-0.81  -0.92  -0.88  -0.86  -0.67  -0.65  -0.78  -0.68  -0.78  -0.75  -0.65  -0.70  -0.70  -0.70  -0.73  -0.74
-0.77   1.11  -2.44   1.44   1.11   0.74  -2.36  -1.08  -1.86   0.21  -0.98   1.32   1.22   0.73  -1.79  -1.04
-0.82  -0.35  -0.52  -0.34  -0.60  -0.65  -0.55  -0.78  -0.76  -0.26  -0.60  -0.65  -0.67  -0.76  -0.46  -0.31
-0.41  -0.42  -0.40  -0.43  -0.44  -0.44  -0.41  -0.42  -0.41  -0.43  -0.43  -0.44  -0.44  -0.43  -0.42  -0.43
-0.38  -2.70  -0.62  -1.94   1.11   1.54   0.90   1.74   0.63   0.52   2.32   0.45   0.53   0.75   1.60   1.13
 0.81   0.16  -1.06   0.13   0.41   0.36  -1.20   0.08  -0.12  -1.21  -0.73   0.83   0.88   0.98  -1.47  -1.66
-0.72  -1.29  -0.86  -1.08  -0.28  -0.18  -0.47  -0.19  -0.50  -0.50  -0.05  -0.44  -0.43  -0.38  -0.27  -0.38
-0.54  -0.40  -0.47  -0.40  -0.47  -0.48  -0.48  -0.53  -0.53  -0.39  -0.48  -0.48  -0.49  -0.51  -0.45  -0.41
-0.84  -0.34  -0.49  -0.31  -0.52  -0.57  -0.47  -0.72  -0.73  -0.13  -0.48  -0.60  -0.63  -0.73  -0.34  -0.17
| -0.81

 -28.04    68.80    33.40    53.91   -14.19  -140.77
 106.10   -83.05    89.11   104.99    81.74   -68.38
 102.56    34.85   138.93    35.60    68.72   -58.21
 151.94    17.18    57.07   -27.77    23.12    38.97
  33.74     2.44    17.76    92.99   -13.87  -115.71
  18.28   -63.74    80.60   220.94    94.44  -236.31
 101.64    34.51    84.10    -6.85    10.70    -6.59
 126.23    -7.66   113.61    28.63    87.35    32.15
 101.29    38.29    68.02   -36.66   -36.42   110.33
  88.77    10.23    59.36  -172.03   -43.90   100.00
  52.64    40.45    66.11   -22.31   -18.23   -59.46
  73.58    10.10    30.60   121.34    11.61    -1.97
| -28.04

-0.07  -0.03  -0.02  -0.09  -0.15  -0.07  -0.08
-0.07  -0.06  -0.05   0.04   0.17  -0.05   0.08
 0.00  -0.02  -0.03   0.02   0.11   0.02   0.03
-0.22  -0.03  -0.02   0.02  -0.07  -0.25  -0.11
-0.13  -0.05  -0.04   0.01   0.00  -0.15  -0.05
| -0.07

 0.03   0.04  -0.01   0.06  -0.01  -0.02   0.05   0.06  -0.03   0.05   0.07   0.02  -0.02   0.05   0.02
 0.10  -0.08   0.08  -0.04  -0.17  -0.16   0.11   0.12   0.03  -0.03   0.05  -0.09  -0.22  -0.03  -0.03
 0.03   0.03   0.01   0.04   0.01   0.00   0.04   0.04   0.00   0.04   0.05   0.02   0.01   0.04   0.02
 0.02   0.05  -0.02   0.02  -0.02   0.00   0.08   0.08  -0.05   0.08   0.08  -0.01  -0.01   0.06   0.02
 0.07   0.01   0.15   0.16  -0.24  -0.05   0.16  -0.07   0.27  -0.23  -0.02  -0.05   0.10  -0.15   0.22
| 0.03

 -29.01     6.22   280.35    -8.22   184.11    25.68  -108.94    60.90   -60.99    98.49    74.27
  -8.44   140.18   147.89   -12.57   193.30   -96.67   -97.19   196.63   116.17    36.08    54.16
  65.23    99.68    14.30  -139.77   169.44  -129.02   -43.96    88.58   -64.78   -52.63    48.93
   0.54   -16.15   225.00   -32.79   177.20   202.08   -86.38   125.43   -32.34   -14.07   -16.41
 -39.81   137.54   132.60   -10.45   222.91  -105.76   -98.81   195.80   105.33    35.98    45.09
  56.72   160.20  -166.52    78.41   -99.79   -14.45    34.35   -44.27  -127.62    -1.14    91.32
 115.46   153.69  -160.39    59.84  -106.62   -26.86    20.31   -10.38  -127.32    -0.86    90.88
 -14.01   159.01  -159.95   108.79   -98.55     4.27    74.39  -114.41   -55.19    63.49   103.72
 -68.63    63.57   298.09    18.01   198.72   -70.87  -105.52    86.69    17.97   130.12    78.31
| -29.01

  1.97   11.78   10.80   10.30   15.65    9.43    8.67    5.35   -0.59   14.24
  9.40    0.64    6.35   10.81    2.02    9.72   11.26   11.50    2.63   -2.85
  9.54    9.15    2.11    8.31    1.59   -2.73    1.16    2.84   16.88    9.59
  9.35    5.10    5.80    7.40    6.98   10.48   11.67   13.07   12.05    7.96
 14.72   -1.20    0.90    6.22   -8.33    3.20    5.62    7.53   11.19   -8.75
  8.52    6.34    4.31    3.68    0.14    1.90    1.38    0.18    8.74    3.64
  6.39    6.84    7.42    8.10    5.47    6.19    8.31    4.43    5.75    7.90
  1.20   10.76    9.86    7.93    7.79    1.89    1.92   -6.29   -2.79   11.91
 -3.10    7.50   15.39    4.11   12.59   10.63    3.88   -6.20  -17.36    5.84
 15.16   -2.94    0.99   11.23   -7.38    6.93   10.11   14.87    8.66  -11.72
  4.02    4.09   12.42    8.70   12.48   17.45   15.03   11.14   -6.26    3.58
| 1.97

-208.229   -18.489   -53.336  -276.513   -41.429   -59.698    53.463   -38.396    93.016    76.886    70.789    43.790   123.190   -85.536   144.795   248.771
 189.300   137.540   -85.238   -51.586   -41.429   -59.698   208.311   201.380    65.758   159.603   -14.379   -15.000   -28.355   -85.536   -62.430   150.810
  70.041    98.533  -244.750   -51.586    40.625  -113.055   119.826    30.111   147.533   132.031     2.654    30.541   173.706   -85.536    61.905   -77.767
-208.229   176.547    42.372    23.389    24.214  -193.091   -12.901    30.111    38.499   -33.403    87.823    -0.825    -3.098   -85.536  -269.654    85.502
  -9.465  -252.534    42.372    60.877  -139.894    73.695    31.342  -175.411  -152.310   104.458   -82.514    45.774    97.933   -85.536   186.240   118.156
-128.723   176.547    74.274  -201.537    24.214   -59.698    53.463   167.126   120.275   -60.976    87.823    15.884  -104.128   -85.536  -186.764   -77.767
| -208.229

  1.1   -1.7  -19.1  -11.1   -0.9    3.5   -8.4   -0.4    0.9   -6.9   -2.2   -2.1    1.6   -4.2   -3.4    2.4
 -3.0   -0.4   15.0    3.4   -2.3   -9.9    4.6   -2.6   -5.3    1.8   -1.3   -3.8   -5.5    0.1   -3.9   -4.8
 -6.2   -6.5   -8.8  -10.1    0.7   -2.4   12.8   -5.0   -6.1    2.6   -6.2    1.1    1.4   -2.6   -9.4   -5.2
 -0.7    1.8    5.1    1.4   -2.3   -5.1   -4.7    0.2   -0.9   -1.9   -0.5   -4.2   -6.0   -1.3    0.4   -1.2
  3.0    0.9  -17.2   -8.0   -2.2    4.9  -13.0    0.4    2.3  -10.3    0.4   -2.8   -0.2   -3.0   -1.1    3.1
 -2.5   -4.5  -17.7  -13.4    1.7    2.4    6.1   -4.9   -3.1   -1.8   -2.8   -1.4    2.5   -3.7   -6.5   -2.4
 -7.8   -4.3   13.9   -2.7    0.6  -12.4   18.4   -4.6   -7.0    7.2   -2.1   -0.7   -3.8   -0.8   -6.8   -8.4
 -7.6   -6.9    4.0  -10.4    0.7  -10.8   25.9   -6.3  -10.4    7.7   -5.4    1.3   -1.5   -0.8  -10.0   -8.3
 -5.5   -1.6   14.0    2.2   -0.8  -11.7   12.9   -0.3   -7.9    6.1   -2.1   -0.4   -3.6   -0.4   -5.0   -7.2
 -2.0    1.6   10.6    2.2   -2.7   -8.1    0.2    0.3   -3.2   -0.2   -0.9   -3.4   -5.8   -1.3   -0.7   -4.9
| 1.1

 0.18   0.19   0.13   0.12   0.15   0.14   0.07
-0.01   0.08   0.16   0.05   0.02   0.03   0.09
 0.11   0.00   0.03   0.05   0.08   0.11   0.16
 0.15  -0.15  -0.16   0.08   0.12   0.03   0.04
 0.10   0.05   0.05   0.07   0.06   0.07   0.10
 0.00   0.06   0.08   0.11  -0.05   0.02  -0.01
| 0.18
---
Input: 3642  1504  9085  2829
Output: 3642

Input: 804  567  828  154  896  111  302
Output: 302

Input:
 42  -21  -25  -24   42
  9   48  -20   24  -39
Output: -24

Input:
-33  -31   -5  -15  -32  -25
-36  -31  -34  -12   25   -6
Output: -33

Input:  10  -29   -7   43
Output: 10

Input:  766   448  -707    12   474   263   186
Output: 186

Input: 82  31  25  13  70   8
Output: 25
---
[[  3 -13  57 -12 -20  10  49]
 [ 46  16   1 -13  35  15 -54]] => -13

[-21 -19 -74  -5  29   0] => -19

[[ -5  -4 -10   6]
 [-37   1  17 -66]
 [ 10  24 -18  -7]] => -4

[[46 47 32 33]
 [47 44 56 49]
 [44 56 32 22]] => 47

[ 20 -22  73 -69  26] => -22

[ -9 -15 -29  59] => -15
---
-50    1   -2  -24  -40
-35  -49   19  -48  -23
 37  -30   17  -22    2
result: -22

216   33  195  219
207   39  193  218
204   42  192  217
result: 192

7935  6629  3214  6921  2153  4671
7508  8671  4400  6592  3895  1103
4208  7179  1992  3519  4930  2574
result: 4930

62  79  56   4
33  44  94   3
59  49  40  14
result: 40

803  367  212  250  637  475  451
870  452  131   78   53  568  344
 46  192  549  486  940  597  252
result: 597

 15    1   -5   -3   17   35
-23   -7    5   -1   -4   31
-36    2    1   -8  -10   46
result: -10

 17    7   -1  -11   38
  6   31   -2  -15   30
-27   18   17  -18   18
result: -18
